In the data rows, 128 means zero.
What is the hidden score of each row? Scores go from 0 to 40, and 20 is about the middle. The score is a weighted sum of the row's numbers plus the product of two more (or one squared), each taken from its middle value.
[139 119 115 115 160 120 146 140 126 106 122 109 122 171 117 124 148 113 114 127 143 131 112 132]: 19
[120 125 108 148 100 124 151 136 101 174  91 120 124 126 123 137 129 144 131 116 150 106 134 160]: 11
[161 130 117 125 148 110 108 134 128 105 153 125 122 132 146 155 112 102 114 127 118 146 131 124]: 15
[105 174 108 139 107 126 122 118 132 147 125 127 129 114 121 145 102  66 126  96 167 129 152 192]: 25
[163  99 104 147 138 130 136 132 138 105 144  99 109 150 115 133 137 120 121 141 136 135 115 118]: 25
[139 153 159 155 144 140 177  98 142  97 105 146 132 153 100 122  95 102 119 119 127 116 149 121]: 15
[ 87 137 116  90 124 132 180 124 127 131 120 163 134 170 129 137 120  83  95  99 124 132 158 156]: 28
[165 119 124 144 141 122 112 132 126 114 125 111 121 112 139 121 129 147 136 141 144 126 113 119]: 17
[138 150  96 122 114 129 130 128 121 123 128 127 123 151 154 154 120  78 111 106 121 130 143 176]: 20
[116 119 193 138 169 102 149 116 130 144 105 153 131 111  94 131  88 137 134 133 133 132 153  85]: 6
[143 139 123 105 147 147 170 122 129  88 125 151 124 119 126 102 122 125 118 131 161 116 141 120]: 12
[151 136 128 143 128 124 130 122 119 130  91 108 120 130  99 123 142 132 129 119 165 132 110 174]: 28
[ 92 176 119 103 140 132  98 132 127 132 118 134 142  91 118 103 138 123 144 110 182 123 120 167]: 20
[ 98 124 107 114 140 120 122 149 129 147 135 145 143 105 170 135 103 105 136 120 125 120 143 121]: 16
[138 132 138 138 131 147 136 118 140 154 113 113 129  83 137 125 118 136 151 124 133 110 125 108]: 13
[111 162  76  91 115 131 109 138 124 133 176 137 133 114 151 149 115  78 113 107 147 130 160 150]: 21
[156 124 164 177 153 108 135 114 130 112 134 132 126 119  92 132  78 125 130 151 145 123 158  92]: 12
[125 135  91 116  97 136  83 139 115 125 166 128 122 115 159 138 134 113 117 122 140 144 127 170]: 26
[130 115 132 126 134 110  78 142 123 144 144 117 132  86 122 122 140 171 149 145 144 131 118 104]: 17
[151 153 107 161 136 110 112 130 122 131 109 103 130 126 121 130 110 115 137 126 170 106 130 163]: 21
[115 141 107 148  74 161 103 124 141 131 155 102 119  82 121 106 148 145 150 134 153 120 112 159]: 14
[143 130 158 134 161  97 122 123 117 116 102 150 145 173 133 133 116 138 128 143  83 119 127 107]: 18
[123 134 109 110 115 137 129 141 117 151  97 137 131 112 147 132 142 127 130 112 132 122 116 165]: 30
[141 104 127 159 127 117 152 134 115 122  99 121 115 147 126 142 128 119 121 128 148 126 118 151]: 11
[142 135 118 109 138 125 118 136 128 129 132 134 130 100 169 144 109 118 128 127 133 125 130 119]: 13
[105 152 149 113 160  97  92 137 122 128  89 133 146 153 112 111 148 146 142 121 131 126 106 154]: 14
[119 133 115  94 115 133 132 137 128 144 112 115 132 121 142 114 163 149 136 121 125 123 100 150]: 14
[126 149 107  95 125 143 130 133 128 135 133 144 140  91 170 123 109 114 134 117 140 112 142 132]: 17
[133 156 161 136 145 143 106 110 148  72 125 134 136 143  91  84 144 153 138 151 126 124 104 128]: 21
[146 128  96 118 136 124 114 137 135 125 162 117 134 105 162 143 109  99 126 129 130 128 138 116]: 25
[111 128 145 144 116  90 116 122  97 190 109 140 130 110 115 170 101 112 128 110 135 141 165 152]: 16
[108 126  96 106  92 119 153 137 110 171 119 142 126 151 145 162 134 110 111  96 107 126 148 163]: 19
[139  87 112 105 104 145 160 122 120 136 152 120 109 139 127 150 159 137 108 127 104 153 126 109]: 35
[ 93 124 117  88  99 129 132 132 117 185 120 132 122 126 145 156 153 115 120 101 102 145 132 157]: 18
[160 135 132 123 146 133 108 122 141  68 145 123 127 151 129 120 136 122 116 142 114 144 121 123]: 26
[136 131 147 116 115 154 199  99 120  92 132 150 123 179  79 112 145 140 103 140 113 117 152 100]: 29
[161 129 117 128 144 105 107 137 111 122 111 101 132 166 113 141 154 134 122 125 130 133 109 140]: 29
[179 137 137 145 124 146 171  98 135 125 110 101 117 149  79 127 139 154 129 135 115 117 122 103]: 21
[177 162 143 159 134 121 121 107 117 112 103 118 124 108  93 133 109 131 137 126 169 117 139 151]: 19
[142 105 123 120 155 101 102 145 121 127 132 106 132 152 116 124 159 152 128 142 128 136 104 108]: 30
[124 131 166 140 164 123 178 110 137 120  90 146 139 176  91 111 123 129 125 125 101 117 129  99]: 20
[145 174  88 122 132 116 109 129 117 140 126 103 127 109 101 143 134 107 127 106 190 123 138 167]: 25
[136 111 152 168 111 127  90 122 153 116 150 108 116 150 120 130 125 122 138 143  79 161 108 119]: 24
[170 141 132 146 114 140 123 122 124 111 106 120 128 138 133 114 136 164 138 146 111 108 108 124]: 15
[ 93 143  90 127  84 167 123 129 143 141 185 113 116  76 121 120 128  96 124 113 177 131 147 151]: 21
[146  98 120 120 136 146 145 133 137  87 157 137 118 146 134 117 135 136 112 148 113 132 121  97]: 22
[129 138 124 134 112 148 119 129 135 107 121 131 138 116 166 105 135 148 144 140 110 108 110 129]: 12
[158  92 167 171 151 113 144 116 130 113 136 116 118 154  89 129 114 153 125 159 107 131 133  76]: 22
[122 105  95 128 134 124 168 139 120 138 126 104 114 170 111 138 151 112 103 119 153 124 125 140]: 31
[ 85 133 117  80 118 116  99 138 105 140 166 164 129 114 142 153 128  95 101 109 142 155 160 166]: 21
[116 114 149 116 132 148 144 129 137  87 142 154 135 148 137  93 141 153 127 158  89 118 116  91]: 13
[121 128 152 144 124 142 106 120 143  81 136 119 126 138  85  83 163 162 136 154 139 133  96 139]: 21
[111 123 140 127 134 136 111 138 145 126 134 143 140  97 170 112 102 118 144 130 111 123 130 116]: 22
[107  92 134 118 117 153 132 132 147 107 156 161 135 103 161  98 112 137 133 139 119 128 132 106]: 28
[141 117 145 161 124 134 174 114 126 142  85 122 122 157 100 125 133 158 137 134 100 112 122 105]: 10
[125 150 105 141 138 123 126 130 124 140  97 112 131 118 121 116 134 130 139 114 179 109 117 163]: 19
[142 115 120 136 139 127 120 141 134 117 128 118 120 126 165 136 120 111 127 130 118 132 119 128]: 13
[131 149 152 150 128 133 182 103 134 126  94 143 140 188 102 130 110 113 121 120  82 113 150 102]: 23
[122 130 113 110 149 115 123 145 131 136 129 142 138 116 169 141 109 107 127 113 122 125 129 125]: 15
[135 114 101  96 133 138 122 131 133 110 153 129 119 133 161 135 135 116 114 122 131 148 118 134]: 35
[129 119 121 101 168 118 154 136 130 120 142 144 135 116 140 136 101  90 116 126 144 128 154 103]: 20
[121 106 119 131 124 147 131 142 139  93 144 138 130 134 142  93 139 149 130 141 139 118 103 117]: 25
[ 72 148 124  77 130 144 127 129 153 122 169 162 145 110 169 117 121  95 127 112  99 134 147 109]: 16
[145 121 183 132 133 134 158 113 122  92 127 168 136 145 108 105 111 166 124 158  89 114 145  80]: 11
[111  95 154 156 101 107  88 139 110 140 108 133 128 136 143 129 137 155 134 138 113 140 110 164]: 19
[127 128 131 151 152 100  94 147 129 142 120 114 134 115 144 137  99 113 141 130 131 128 127 135]: 14
[105 136 169 131 136 118 136 120 118 160  64 143 137 128 111 123 137 160 144 118 109 123 118 144]: 4
[ 97 115 119 117 111 161 125 138 148 106 155 149 131 111 167  96 122 134 138 146 110 124 122 110]: 14
[146 163 106 117 124 112 117 117 125 135 125 105 120 140 123 167 130  84 117  93 147 146 136 174]: 18
[171 129 164 134 163  87 123 109 116 139 118 111 122 141  77 169 116 128 122 125 120 156 144 104]: 15
[122 143 144 114 134 118 118 127 112 151  73 139 140 136 124 130 145 147 143 113 113 128 110 155]: 18
[151 126 134 106 145 133  99 127 139 106 134 128 125 118 153 122 131 133 132 135 112 143 111 127]: 20
[144 107 126 112 126 128 101 137 124 121 147 125 129 141 153 143 150 137 121 137  80 144 112 116]: 24
[ 98 132 178 121 158  93  71 131 129 131 128 152 148 127 145 134 103 119 137 129  97 155 135 119]: 17
[147 148 153 181 131 131  84 112 138  98 126 101 124 127  77 103 129 149 149 145 151 128 106 152]: 22
[159 119 121 141 127 144 133 127 141  98 145 124 122 125 155 123 117 127 126 138 126 120 117 108]: 22
[149 123 151 178  93 140 141 110 121 112  99 114 118 179  90 117 151 163 129 143 100 123 107 144]: 18
[144 134 158 148 165  85 151 118 116 131  98 131 133 190  80 152 107 114 112 125 107 132 148 118]: 17
[142 111 140 131 128 147 144 129 133 106 124 139 128 110 156 108 123 147 132 147 116 115 119 111]: 11
[111  77 184 137 160  93 128 122 115 112 151 140 118 159  67 139 128 132 101 144 134 173 148 102]: 31
[127 103 133 108 158 103 133 136 126 147 103 134 132 145 142 132 145 133 125 123 116 136 112 111]: 30
[147 136 119 135 127 159 165 125 125  91 124 140 128 122 136 109 113 138 124 136 144  99 136 124]: 5
[159 154 119 131 120 131 135 123 121 136  92 108 127 133 114 134 149 127 135 107 141 122 106 159]: 24
[ 82 181 120 115 120 141 104 121 135 137 120 137 143  87 111  92 136 128 145 108 183 112 130 181]: 24
[149 123 131 145 131 108 145 129 104 134  89 115 125 174 108 132 148 157 125 138 116 117 114 136]: 16
[142 114  93 119 124 133 129 142 117 119 127 120 110 130 141 147 139 121 110 126 148 137 126 157]: 13
[126 150  93  98 128 139 117 134 146 127 137 127 137 113 163 142 130  96 133 108 120 132 120 130]: 27
[120 150 124  85 160 122 132 137 138 131 147 142 143 112 156 138 103  87 124 111 121 124 151 100]: 14
[ 99 109 142 138 142  89  95 146 112 184 107 114 139 109 110 129 137 162 147 131 140 129 123 123]: 17
[135 164 119 132 103 163 132 118 147 118 122 114 136 129 138  98 149 148 146 131 102 101 102 125]: 14
[149  95 137 119 160 123 144 126 141 110 131 125 116 138 128 136 132 117 122 135 122 145 119  98]: 21
[ 86 173 115  86 125 145 116 127 138 126 131 155 147  82 153 114 132 112 137 109 148 119 128 157]: 15
[134 104 143 154 138 126 141 128 138 124  98 116 116 144 127 115 140 150 136 138 114 128 101 127]: 10
[128 130  89 148  74 142 165 131 115 171 113 118 122 119 146 142 126 130 127 118 126 104 142 147]: 15
[162 128 122 145 141 133 146 127 123 109 115 118 125 138 145 131 115 109 121 130 130 125 117 141]: 18
[110 133 102 108 143 109 139 145 114 165 111 139 137 117 159 137 116 106 129 113 137 116 147 134]: 17
[159 139 135 119 170 111 136 126 123  95 112 126 137 183 106 123 146 135 117 138 103 122 123 104]: 21
[121 116 133 127 163 112 130 132 127 129  97 123 122 126 127 112 136 147 135 121 159 135 108 141]: 14
[135 161 117 150 113 135  96 130 135 148 117 101 136 106 128 110 140 159 160 135 125 100 108 126]: 13
[161 149 128 116 101 160 180 105 113 100 128 128 119 145  79 111 163 167 111 136 140 106 134 121]: 21
[ 42 127 181 107 184 103 150 127 137 146 108 169 145 130  83 108 108 113 126 109 153 145 154 111]: 14
[137 110 147 131 152 143 162 126 138  81 132 156 126 133 116  99 116 140 124 153 128 113 136  92]: 12
[101 138 100 111 103 139  69 142 133 137 170 124 130  90 154 121 143 129 137 129 141 134 119 147]: 23
[161 110 123 151 115 130 117 134 114 128 140 117 122  93 114 114 127 176 140 162 155 106 132 104]: 14
[111  99 172 121 147 130 149 125 144 123 142 152 140 116 108  96 122 164 137 155 113 116 137  50]: 23
[160 135 124 126 137 134 125 128 122 125 115 130 115 108 153 151 117 116 131 125 128 126 124 132]: 5
[127 189 104 154  50 177 147 102 138 111 130 122 131 161 131 119 133 113 130 117  89 104 131 166]: 14
[137 157  99  91 139 133 134 126 137 103 190 139 133 112 134 136 107  88 110 125 141 129 167  96]: 21
[133 142 121 127 106 122 142 132 104 169  83 115 129 133 117 134 148 149 132 119 138 104 123 161]: 11
[110 143  76 105  98 160 131 135 140 119 181 114 120  99 138 109 145 110 121 125 171 120 131 144]: 22
[ 99 114 118 132 129 107  81 153 133 149 144 123 130 119 158 138 120 103 134 123 128 149 120 138]: 25
[159  97 122 155 110 132 153 129 113 146  97 115 119 137 117 129 133 160 130 132 134 115 118 132]: 23
[117  83 145 112 173  84 113 147 110 129 141 129 127 141  90 135 144 143 113 140 154 156 130 105]: 26
[122 137  84  87 150 113 123 152 124 121 142 119 140 171 142 132 155 107 108 119 125 124 127 126]: 31
[128 143 128 120  88 181 138 111 131  62 165 155 127 134 125  86 147 154 120 150 121 114 130 131]: 16
[113 125 125 112 100 149 166 129 118 132  98 143 132 134 141 105 150 165 134 129 132  98 119 131]: 19
[122  77 161 169 119 101 155 128 104 162 101 121 113 156  74 135 142 172 126 144 125 134 127 111]: 23
[124 158 123 106 137 161 103 123 156  81 167 136 136  96 129  95 118 119 133 138 147 127 131 125]: 25
[153 133 134 127 142 125 129 124 125 129  96 137 126 127 154 146 113 108 128 115 122 131 130 135]: 23
[145  93 135 126 152 120 149 140 121 123 121 119 126 143 138 143 125 122 118 129 122 138 119 106]: 19
[ 94 129 128  99 123 155 109 135 145 100 163 165 140  95 167 102 117 126 126 129 129 130 133 124]: 21
[133 138  96 104 103 142 133 134 113 114 121 139 127 134 152 127 140 120 116 115 142 126 122 182]: 20
[149 115 140 142 140 130 142 133 145 106 112 123 128 128 138 116 116 127 137 142 129 117 120 101]: 19
[ 67 152 109 118  73 176 125 119 153 158 142 119 131  94 129  90 157 142 152 116 136 119 116 143]: 23
[155 130 163 186 110 142 107 106 128  85 130 115 117 148  75 101 141 175 135 161 129 122 109 134]: 14
[ 96  88 153 118 177  91 141 139 133 137 137 138 128 138 102 143 108  96 111 124 144 162 154  97]: 24
[140 174 107 142  84 159  89 118 141 110 147 106 128 115 141 111 145 133 143 129 121 117 106 162]: 17
[103  94 180 139 149 127 188 117 130 120 113 155 130 160  84 104 116 150 125 146 115 124 144  73]: 23
[136 142  89 106 112 135 124 140 130 117 159 124 125 134 163 146 122  83 109 111 130 134 136 150]: 22
[ 92 127 106 114 102 111 121 144  97 167 106 136 131 137 139 140 148 121 121 108 151 130 130 180]: 23
[136  96 182 182 121 121 126 114 123 124 106 112 116 147  76 111 142 183 141 158 120 133 110 113]: 15
[127 132 141 131  79 181 190 101 138  87 158 156 127 158 100 100 133 138 111 145  92 109 150 100]: 23
[118 134 130 116 162 107  94 135 137 138 121 126 137 106 156 136 114 109 135 119 130 145 125 134]: 22
[ 88 138  99 111 117 116 139 143 109 181  93 129 137 123 120 127 146 137 132 101 155 116 134 164]: 18
[134 151 122 137 137  92 114 119 118 160 113  95 125 149  76 167 132  90 118  96 159 153 139 170]: 29
[122 127 105  91 110 167 191 120 125  98 171 146 124 137 108 107 147 132 101 136 143 113 156  93]: 33
[127 119 140 139 158  91 132 137 130 154  94 123 130 131 125 149 112 104 126 108 142 135 129 139]: 22
[136 138 118 126 140 138 146 130 144 134  96 115 132 127 146 133 121 123 141 121 117 112 122 114]: 10
[120  98  95 132 124 115 143 148 111 165 134 112 113 122 116 151 122 116 116 118 181 127 141 141]: 25
[145 151 133 117 146 147 125 116 144  87 124 132 132 108 135 103 128 140 137 137 135 126 108 129]: 11
[105 116 121 102 113 115  84 143 116 169 145 131 128  90 150 141 149 150 135 130 121 145 121 126]: 20
[125 197 100 140  82 170 145 106 148 115 140 133 142 128 141 110 106  94 137 109 113  96 146 155]: 20
[160 118 157 157 116 122 126 118 117 136 127 139 124 123 145 155  95 144 133 142  79 126 142  96]: 8
[141  88 167 148 142 109 145 124 132 134 144 134 119 143 109 146 110 137 126 148  85 143 142  59]: 19
[157 109 146 145 119 115 124 133 117 114 110 116 119 166 118 133 147 158 125 146 100 135 102 127]: 15
[ 77 183 107  77 131 130 121 123 145 133 176 155 147 130 142 139 109  55 116  98 114 138 172 125]: 23
[ 99 136 113  79 116 128 139 132 124 141 159 143 132 161 152 159 136  76  99 106  82 151 156 125]: 28
[168 153 103 132 114 123  99 126 117 134 121  96 120 125 128 151 140 121 130 115 141 133 116 167]: 20
[157  98 124 170 112 129 127 134 125 137 115 113 118 120 138 139 116 141 134 140 132 118 116 131]: 19
[100 108 178 129 111 135 127 109 124 140  88 143 122 134 100 120 165 185 135 130 107 144 103 141]: 17
[106 135 125 129 144  77 110 136 112 167 105 119 125 152 109 162 124  93 123 103 145 151 140 166]: 17
[127 117 165 138 183  73 119 132 113 119 106 143 138 180 101 139 111 118 117 137 113 140 139 120]: 17
[127 125 149 169 130 106 141 122 116 160  71 106 128 156  79 125 144 151 138 126 139 116 116 145]: 18
[126 100 115 143 128 112 159 145 108 159 104 130 127 130 139 128 119 133 129 132 144 101 141 125]: 15
[104 159 128 109 107 158  88 113 164  89 203 128 130 101 123 105 134 112 127 134 121 153 133 118]: 24
[153 112 146 147 169 100 133 126 119 109 104 141 130 151 117 142 110 126 123 137 136 126 121 122]: 17
[125 156 106  97 160 112 117 138 135 132 146 131 140 107 151 138 103  84 121 110 153 124 153 128]: 21
[ 97 142  75 107 103 153 118 134 141 129 168  95 120 133 102 110 176 114 118 118 167 138 113 159]: 34
[124 139 110 134 126 130 107 136 132 121 116 114 129 101 134 113 142 144 145 126 163 117 107 158]: 14
[129 154 134 156 104 143 134 118 137 130  90 112 134 159 117 103 156 151 139 129 100 109  96 147]: 20
[155 108 128 154 120 116 122 133 117 122 111 110 122 141 129 134 147 157 131 138 128 123  98 138]: 16
[ 98 110 143 119 109 110 148 119 127 184 130 137 121 146 122 178 116  96 116 101  83 163 154 117]: 31
[118 102 134 115 154 105 105 145 115 130 122 137 127 121 144 137 122 141 125 131 150 146 114 133]: 24
[139 119 184 192 107 138 137 100 145 123 115 127 125 129 102 108 110 159 150 154  88 121 125  95]: 12
[133  98 133 130 140 128 138 147 122 122 112 129 119 133 144 117 135 147 129 143 115 127 108 128]: 5
[154 124 144 175 138 111 101 127 124 131 134 108 127  88 100 117 109 158 148 149 167 114 132 112]: 15
[136 120 106 144 111 145 140 136 121 139 106 107 125 120 127 112 148 148 137 131 148 109 106 151]: 21
[137 139 111 104 122 154 135 130 154  94 160 135 133 111 155 103 131 128 129 141 114 112 129 103]: 18
[147 126 139 139 125 153 100 118 143  84 144 118 124 138 114 107 155 143 132 142 113 142  95 131]: 32
[143 140 121  93 141 136  95 125 141  85 186 140 126 107 128 131 120 107 115 136 150 144 139 119]: 24
[112 151 106 112 109 157 105 133 150 122 155 133 140  89 166 106 134 132 141 134 120 114 120 112]: 22
[124 176 120 121 115 166 145 107 166 115 142 137 138 118 152 111 113  94 135 116  90 115 135 114]: 23
[124 108 139 149 117 115 136 130 120 177  93 115 126 122 117 134 146 175 146 133 107 122 115 103]: 14
[ 74 135 123  93 132 111 120 140 122 177 111 147 140 127 160 151 127 103 126 100 109 139 139 141]: 17
[148 115 117 140 126 119 125 136 118 124 141 134 123 124 158 155  93  99 114 128 139 129 145 133]: 20
[ 85 152 128 101 161 119  95 139 129 126 126 135 139 103 109 100 135 120 134 115 194 131 122 166]: 22
[ 73 164  94 123 115 120  77 142 142 172 149 105 141  94 123 121 141 110 145 107 155 129 125 163]: 27
[ 85 108 139 103 154 111 155 136 139 133 148 157 135 134 148 141 102  82 111 115 116 145 158  97]: 21
[114 128 106 101 132 102  94 152 108 158 148 134 129  94 154 149 124 122 127 121 143 136 144 135]: 10
[137 114 120 126 114 137 125 128 120 139 119 125 118 101 162 141 124 131 136 121 140 132 118 147]: 12
[ 73  88 155  95 152 124 144 138 139 141 127 154 137 151 145 120 139 123 125 118  87 147 124 100]: 24
[130 140 113 127 118 118 121 137 124 158 142 141 138 102 168 148  88 104 130 121 115 115 159 116]: 17
[109 161 100 130 129 105 115 128 122 160 124  96 130 165 101 163 131  71 111  92 143 145 139 184]: 27
[ 91 163 117  71 106 124 109 134 110 154 112 152 141 147 148 132 166 125 123 100  97 135 130 167]: 19
[106 101 124 118 154 117 175 136 136 142 126 139 115 130 110 138 111  90 107 113 164 146 143 123]: 22
[ 83  99 119  82 102 138 144 132 131 163 158 140 128 142 149 151 149 109 115 117  75 156 138 103]: 37
[ 66 135 123  71 102 133 130 127 132 172 163 164 137 115 156 153 125  94 113 104  85 150 164 120]: 29
[108 122 106 104 144  98 113 152 103 159 132 140 134 112 151 149 121 114 118 114 153 128 147 142]: 17
[117 170 113  95 135 123  86 129 139 133 160 143 142  78 158 129 111  98 133 116 141 130 150 128]: 28
[128  85 126 133 132 140 143 137 134 134 144 132 112 124 158 136 113 121 121 130 114 142 127  99]: 25
[ 70 176 112  58 145 119 106 134 141 143 146 161 153  97 139 120 127  93 130  98 146 134 151 138]: 26
[148 145 145 158 109 157 115 108 146 101 129 115 131 122 124 105 142 166 148 146  92 114 104 114]: 10
[ 85  96 135 111 124 138 140 129 156 152 165 133 128 125 151 134 117  92 124 120  95 157 137  86]: 39
[134 127 106 146 106 121 144 135  99 171  92 116 127 142 120 132 142 156 131 123 143 101 124 146]: 23
[117 119 149 130 110 151 126 130 127  93 148 155 136 138 139  83 145 176 134 163  89 110 117  95]: 15
[129  98 156 152 159 124 163 124 133 126  99 127 123 147 116 120 107 136 134 134 135 124 120 105]: 19
[ 93 107 130 128 130 143 147 125 155 147 133 120 129  82 148 110 124 134 147 129 135 123 123 108]: 11
[142 165 117 103  95 155 147 109 128 117 124 153 135  98 156 143 108 102 113 112 137 119 160 147]: 22
[146  99 130 160 110 120 142 132 107 157  91 108 115 138 117 142 140 146 127 130 131 124 120 151]: 17
[132 103 119  99 106 129  98 139 112 133 159 128 117 117 152 150 152 145 117 135 106 155 123 126]: 22
[116 144 117 107 161 108 111 141 141 147 120 122 136 110 153 133 111 106 142 113 135 131 128 125]: 12
